128 stands for zero in the data rows.
Some points, one per row:
142 135 90 107 123 115 158 164 162 126 199 166 130 113 143 137 200 100 78 129 104 116 101 240 128 101 92 113 179 97 102 62 114 182 61 137 172 160 111 119 97 124
120 128 87 100 159 146 80 136 155 124 149 138 123 133 131 132 192 102 99 154 87 112 36 231 108 141 149 102 121 117 87 112 105 70 126 99 169 224 221 139 113 163
124 139 124 117 129 136 142 112 152 100 129 116 155 134 172 116 89 113 165 72 121 162 37 187 121 121 36 182 91 176 135 51 132 141 169 112 123 140 141 119 128 169
113 147 153 139 116 79 160 36 188 111 110 130 108 79 142 188 73 100 155 134 115 151 148 98 102 142 112 182 129 174 157 110 134 198 140 153 95 103 66 94 137 131
188 128 177 134 70 154 135 139 136 160 51 159 126 93 129 124 194 129 90 131 89 115 127 130 158 165 118 125 176 151 107 98 137 170 47 130 184 116 17 100 122 99
101 146 172 128 138 91 196 54 166 87 130 115 113 89 161 169 48 122 155 112 143 149 144 150 98 142 63 184 105 160 142 92 132 216 128 143 120 109 86 105 132 121
78 133 158 98 137 109 93 115 161 151 147 119 99 154 113 110 122 151 116 181 89 117 189 123 224 131 139 139 56 84 107 217 106 99 116 137 111 149 201 144 104 147
104 156 165 102 194 98 151 89 196 124 211 155 63 126 105 154 157 182 121 107 113 116 173 144 145 110 93 145 107 44 145 131 126 144 78 152 174 76 132 115 119 100
148 117 91 126 144 182 140 162 69 137 132 87 110 155 95 108 88 97 111 149 163 130 63 112 119 126 152 133 161 52 112 154 129 180 211 86 135 113 244 141 79 169
118 147 87 123 223 119 60 111 143 100 152 112 128 135 112 172 148 132 153 99 134 123 29 174 130 148 120 138 105 88 129 102 97 138 100 91 167 210 236 103 120 165
136 134 105 105 130 95 121 91 185 128 148 90 148 136 123 164 111 152 32 80 167 175 44 155 162 104 104 175 154 118 96 141 131 131 166 123 188 101 144 110 113 113
93 121 98 130 201 94 80 103 131 153 192 109 125 119 79 70 86 149 126 132 143 131 214 221 161 130 77 116 104 148 157 124 127 150 141 104 177 143 169 138 140 55
134 166 158 135 171 66 121 105 162 102 146 106 80 170 162 179 108 138 83 89 117 144 128 105 96 97 144 189 140 115 146 160 142 159 122 123 82 93 124 97 134 70
137 141 192 111 182 93 145 100 182 148 169 142 98 144 148 152 126 104 184 114 100 123 141 82 118 111 123 166 134 24 123 101 106 128 78 163 190 80 136 115 70 151
115 120 130 115 109 162 91 110 155 84 129 123 115 119 118 126 171 190 173 106 97 103 0 184 122 164 139 118 93 174 174 136 156 99 121 59 155 150 147 128 170 156
107 131 114 117 132 182 86 122 117 133 148 147 115 158 126 83 200 157 84 161 99 121 83 222 142 137 177 99 103 14 76 97 141 106 105 125 161 194 147 121 107 187
105 99 115 132 155 150 45 75 123 120 237 160 142 95 107 108 79 222 181 137 148 139 213 122 131 103 128 120 131 196 121 140 92 111 157 100 143 173 113 136 105 103
123 146 138 100 123 96 100 84 162 153 154 150 112 151 146 147 244 97 141 141 63 144 70 175 179 143 124 98 113 79 97 95 114 165 34 146 179 171 147 94 111 161
126 105 145 125 100 135 127 160 140 123 120 103 131 165 133 151 84 63 133 81 149 103 177 94 137 128 107 183 128 137 106 144 159 191 179 192 94 79 156 78 158 64
129 111 88 98 76 141 121 113 130 121 33 130 137 136 84 154 113 101 137 121 159 115 187 125 166 130 109 161 146 150 191 173 153 224 215 101 126 47 165 100 113 120
128 134 78 122 114 190 70 175 129 162 139 159 126 104 108 49 197 139 163 120 139 121 204 95 215 145 100 90 74 87 124 154 162 183 119 127 131 165 120 95 103 86
124 146 110 91 152 131 128 25 153 131 163 131 83 121 109 130 153 214 151 115 137 141 137 168 205 66 126 143 98 169 135 124 103 54 191 132 123 179 132 138 133 116
107 119 122 127 93 115 120 138 144 126 38 109 107 153 98 125 101 56 104 128 140 132 238 67 165 148 95 120 121 102 163 218 154 191 175 148 151 75 191 107 124 138
103 135 127 159 150 27 82 97 182 99 200 98 101 134 106 179 132 171 114 145 126 141 149 113 170 152 129 163 140 60 122 140 143 185 90 131 86 91 67 141 154 98
142 145 126 152 93 85 76 157 148 136 133 140 121 109 144 155 212 12 118 137 73 119 161 61 123 145 124 176 141 152 176 147 147 125 89 149 71 149 92 94 142 116
108 97 140 120 61 162 118 127 109 75 150 145 137 105 128 115 187 170 136 138 103 117 40 185 111 177 152 100 86 181 154 131 157 110 124 88 156 147 78 110 175 181
125 118 134 127 122 131 120 122 116 145 48 99 142 104 111 140 185 20 142 129 101 145 166 45 134 143 94 139 146 129 193 190 165 185 213 139 114 99 143 101 125 100
Then 12 other points, each followed by its number:
151 142 105 144 112 135 104 171 151 126 63 108 177 127 135 140 120 102 152 90 135 118 203 107 193 115 103 126 131 137 145 167 98 201 131 132 172 71 165 114 104 0 0
126 120 112 126 153 160 70 90 85 98 207 134 146 61 105 116 96 158 163 119 162 158 229 100 228 114 99 102 164 190 132 145 103 127 163 154 136 133 92 131 128 79 1
160 178 149 102 178 72 103 102 133 119 127 90 99 107 119 179 100 107 161 148 131 157 148 223 91 120 98 147 111 224 126 114 105 119 94 146 96 100 95 103 151 139 2
94 122 87 132 94 156 122 134 152 143 80 106 139 167 119 73 90 110 188 126 116 136 222 113 226 98 69 163 106 183 143 141 116 147 131 161 127 138 241 87 114 67 3
111 156 112 122 104 103 196 77 172 152 89 132 89 94 149 193 26 113 145 116 123 133 195 117 105 135 118 182 115 202 138 97 142 202 137 145 116 120 52 89 107 135 4
124 102 152 102 78 117 109 147 134 107 133 152 126 59 139 165 72 175 71 153 171 138 194 128 151 145 169 128 115 223 130 170 128 123 58 83 126 88 94 180 121 108 5
152 107 141 122 56 149 177 194 124 126 93 162 140 140 161 59 121 60 114 158 150 157 135 104 72 139 134 121 151 78 149 78 169 143 63 161 102 112 98 108 116 138 6
108 126 147 146 124 167 189 164 121 112 120 100 134 167 169 99 122 130 64 139 155 127 192 164 45 94 114 78 153 62 138 55 148 179 106 181 134 128 122 101 119 120 7
132 165 132 130 160 161 105 138 152 108 70 96 115 162 140 117 115 172 109 138 131 131 192 177 139 161 100 131 133 78 134 125 140 222 100 54 106 52 122 109 145 28 8
67 153 114 101 94 160 74 112 150 146 117 142 116 163 121 79 177 126 141 170 99 122 167 96 222 147 122 134 90 111 113 207 124 69 131 156 85 159 177 122 101 146 9
147 125 145 156 118 114 143 117 79 99 122 98 121 67 142 164 167 95 74 152 136 147 201 175 59 156 102 152 47 101 131 105 146 205 113 167 174 81 142 122 136 100 10
195 129 170 145 69 93 136 102 162 95 123 146 139 57 120 177 151 106 99 125 105 106 182 129 114 162 133 158 143 107 140 174 113 190 81 103 121 120 63 135 139 104 11
Which three of these numbered points are nearest to each point below, looking only along the 6 directions in which the first points spread most? Their numbers follow each, nearest first.
122 133 120 138 111 134 105 125 139 127 55 110 131 114 119 135 161 21 86 114 111 148 195 45 100 134 95 157 154 109 196 201 152 182 169 161 129 65 158 102 130 135 > 0 6 10
70 146 90 102 100 166 85 110 155 129 113 114 110 147 126 92 193 151 170 160 66 126 112 129 232 132 129 149 93 178 127 184 120 52 141 149 79 176 194 127 106 147 > 9 5 3
99 114 127 136 201 123 167 145 95 122 165 91 164 149 151 69 73 126 87 123 150 131 228 155 99 129 82 138 85 72 141 116 145 201 143 102 166 94 164 112 151 42 > 8 0 7
126 126 83 88 45 119 57 129 145 124 116 137 147 113 130 120 143 166 148 174 106 126 190 117 206 119 153 113 91 154 154 215 143 85 62 137 76 167 164 151 106 142 > 9 5 3
124 141 117 129 133 125 126 86 136 158 76 84 148 129 137 138 126 53 191 120 129 137 205 75 80 119 82 163 117 126 155 97 163 255 173 137 106 122 137 81 146 80 > 0 10 8
135 148 96 151 77 89 119 118 177 164 127 99 141 112 120 178 39 99 111 104 89 120 203 87 122 99 135 190 108 216 112 145 152 213 156 145 125 135 70 110 111 118 > 4 5 8
151 138 132 118 136 159 164 75 169 110 95 148 128 87 125 111 129 173 80 106 133 153 116 141 27 154 129 162 169 61 197 116 97 156 121 173 123 31 92 145 119 126 > 10 2 7
110 131 106 150 142 82 125 116 187 146 84 89 124 111 123 181 66 59 116 112 125 154 184 98 103 86 118 180 157 196 155 120 161 209 171 132 114 75 134 110 123 91 > 4 10 8
136 132 113 159 158 138 206 114 144 154 56 131 107 154 160 124 115 165 116 152 165 128 208 132 117 104 84 151 123 113 139 27 111 78 154 173 106 98 93 111 101 75 > 8 10 7
183 136 187 131 76 144 162 91 177 69 147 138 133 114 142 175 150 103 89 102 108 117 151 152 137 138 130 163 183 128 111 121 113 193 36 124 98 145 22 98 131 130 > 11 10 6
119 122 147 159 197 78 109 138 167 102 144 87 118 145 151 135 66 137 64 108 128 113 199 131 48 101 105 155 144 92 183 156 148 208 137 152 121 71 177 110 119 66 > 8 10 0
180 114 125 147 74 167 151 165 113 200 66 138 130 130 122 65 187 103 108 145 111 124 89 133 139 126 113 130 119 107 115 125 161 207 113 156 179 94 79 89 97 78 > 6 7 10
175 172 70 148 131 86 161 128 131 128 46 134 119 178 146 112 120 164 167 124 128 108 160 105 99 113 109 157 206 92 103 78 106 108 165 154 150 125 67 118 80 125 > 10 8 7
85 158 94 141 133 130 117 37 132 119 160 144 102 154 134 130 165 203 142 198 109 123 110 122 184 134 117 101 115 131 154 113 134 132 164 124 37 129 62 137 155 103 > 5 2 1
112 103 136 149 108 184 162 208 121 143 125 124 100 143 146 120 63 83 45 178 185 143 167 176 102 99 124 99 169 90 126 78 141 151 125 139 113 116 125 135 81 108 > 7 8 10
155 131 157 158 94 142 144 125 71 131 57 111 160 72 131 115 206 88 113 156 128 152 190 156 44 153 108 120 85 71 158 132 152 223 115 122 169 94 100 113 131 78 > 6 10 11
155 138 128 169 151 91 156 136 124 82 198 87 130 94 159 141 119 141 117 91 155 128 182 138 127 119 113 159 153 61 144 147 127 203 119 129 93 66 154 114 134 16 > 8 10 7
104 112 121 125 96 115 112 140 138 134 31 107 113 151 99 135 115 53 107 129 143 137 231 63 180 143 89 121 124 96 153 216 158 188 178 150 150 76 184 113 124 136 > 0 3 8
66 151 110 101 96 141 77 102 150 154 115 136 110 168 119 90 160 112 130 174 104 123 177 93 240 141 119 136 93 117 115 209 132 84 137 153 80 149 178 130 106 147 > 9 3 5
167 145 131 116 50 186 158 98 131 139 31 114 126 95 108 97 245 149 57 143 118 130 166 175 138 148 119 111 116 72 150 146 163 158 150 121 172 90 104 116 129 83 > 6 10 7
162 123 172 133 111 100 167 120 94 86 121 151 129 45 167 151 188 65 108 154 143 152 184 142 29 156 124 141 125 163 147 112 128 184 70 113 130 98 77 122 141 104 > 11 10 6
96 118 193 129 145 130 198 161 141 179 98 113 90 161 150 114 72 134 103 164 161 125 221 113 88 108 116 124 131 71 125 39 134 119 116 185 148 101 131 131 103 80 > 8 10 7
123 160 163 112 166 198 128 180 141 168 101 131 104 133 143 118 174 99 85 133 136 101 113 215 86 114 115 128 123 99 95 103 84 91 97 141 162 106 162 171 76 106 > 7 10 6
78 160 115 110 87 125 95 87 160 160 116 148 93 172 115 110 164 93 147 177 88 129 178 76 225 130 127 142 96 116 129 195 129 81 136 152 77 146 167 116 111 146 > 9 3 5
129 147 141 143 112 185 114 138 155 157 70 114 122 152 120 96 111 168 111 127 149 123 175 159 180 145 91 114 108 72 149 122 161 234 85 90 152 54 102 94 135 18 > 8 0 10
78 134 100 137 170 133 85 85 102 128 181 145 87 104 122 115 101 189 170 143 180 132 184 134 255 95 137 117 124 196 135 119 105 85 178 166 86 131 96 138 131 64 > 1 5 3
140 77 171 116 92 170 153 201 119 135 162 147 132 137 160 90 53 58 85 191 131 153 175 151 55 113 119 96 135 91 96 102 138 153 138 152 143 135 129 127 88 139 > 7 10 8
121 104 120 112 151 146 70 83 75 96 207 155 144 73 118 163 114 157 176 125 172 157 205 78 220 110 98 115 148 211 142 126 95 119 136 151 134 122 107 122 135 102 > 1 5 3
136 141 121 149 140 157 108 89 124 122 118 97 168 84 108 109 156 89 110 108 126 153 152 82 49 119 114 137 182 78 182 198 143 203 177 124 128 21 160 142 116 123 > 0 8 10
80 138 87 119 78 172 80 81 142 119 93 129 123 158 107 88 102 117 163 139 109 133 186 78 252 126 113 139 135 159 143 186 133 159 178 176 94 120 224 91 112 114 > 3 0 9
78 118 106 163 167 121 97 188 111 162 107 95 114 160 150 114 107 98 112 112 155 135 230 94 135 135 84 92 133 40 151 185 134 180 160 134 162 105 151 103 116 71 > 0 3 8
106 143 124 113 183 97 148 57 188 106 110 143 80 119 144 160 43 153 112 119 103 127 179 89 72 141 114 168 137 127 186 131 138 188 146 189 123 100 117 75 116 138 > 4 2 8
77 137 143 102 122 153 109 131 136 153 119 103 107 144 124 76 155 170 150 123 91 122 111 158 245 116 124 160 64 164 116 197 103 64 131 143 106 160 246 134 102 126 > 9 3 5
81 127 112 126 114 152 126 123 162 148 88 95 129 144 132 47 117 134 172 125 109 143 185 177 206 99 57 153 101 154 122 150 104 133 148 126 156 151 255 96 114 92 > 3 8 0
116 105 142 114 83 119 149 118 95 115 173 129 101 122 102 171 91 190 80 129 155 133 225 69 70 141 185 138 104 143 156 162 137 202 219 115 82 53 167 124 101 162 > 3 0 8
145 117 99 112 82 151 136 159 94 130 120 106 123 176 99 131 121 60 123 132 99 149 116 89 118 114 105 156 132 134 170 201 175 176 214 144 104 69 167 114 99 99 > 0 3 8
107 106 197 129 137 118 125 53 168 80 191 84 158 127 151 83 82 143 155 149 94 146 113 145 84 143 100 201 158 122 125 103 143 192 137 113 121 168 88 117 105 126 > 2 5 10
113 150 121 111 161 138 97 86 155 122 148 100 75 128 135 146 79 195 170 77 129 147 61 180 50 135 94 191 123 110 134 78 152 200 129 131 92 171 95 121 146 146 > 2 10 4
133 106 122 141 143 164 166 187 109 97 150 98 130 135 148 55 119 91 141 130 134 142 72 170 101 125 94 149 94 97 117 54 179 205 119 90 111 180 194 111 116 154 > 7 10 6
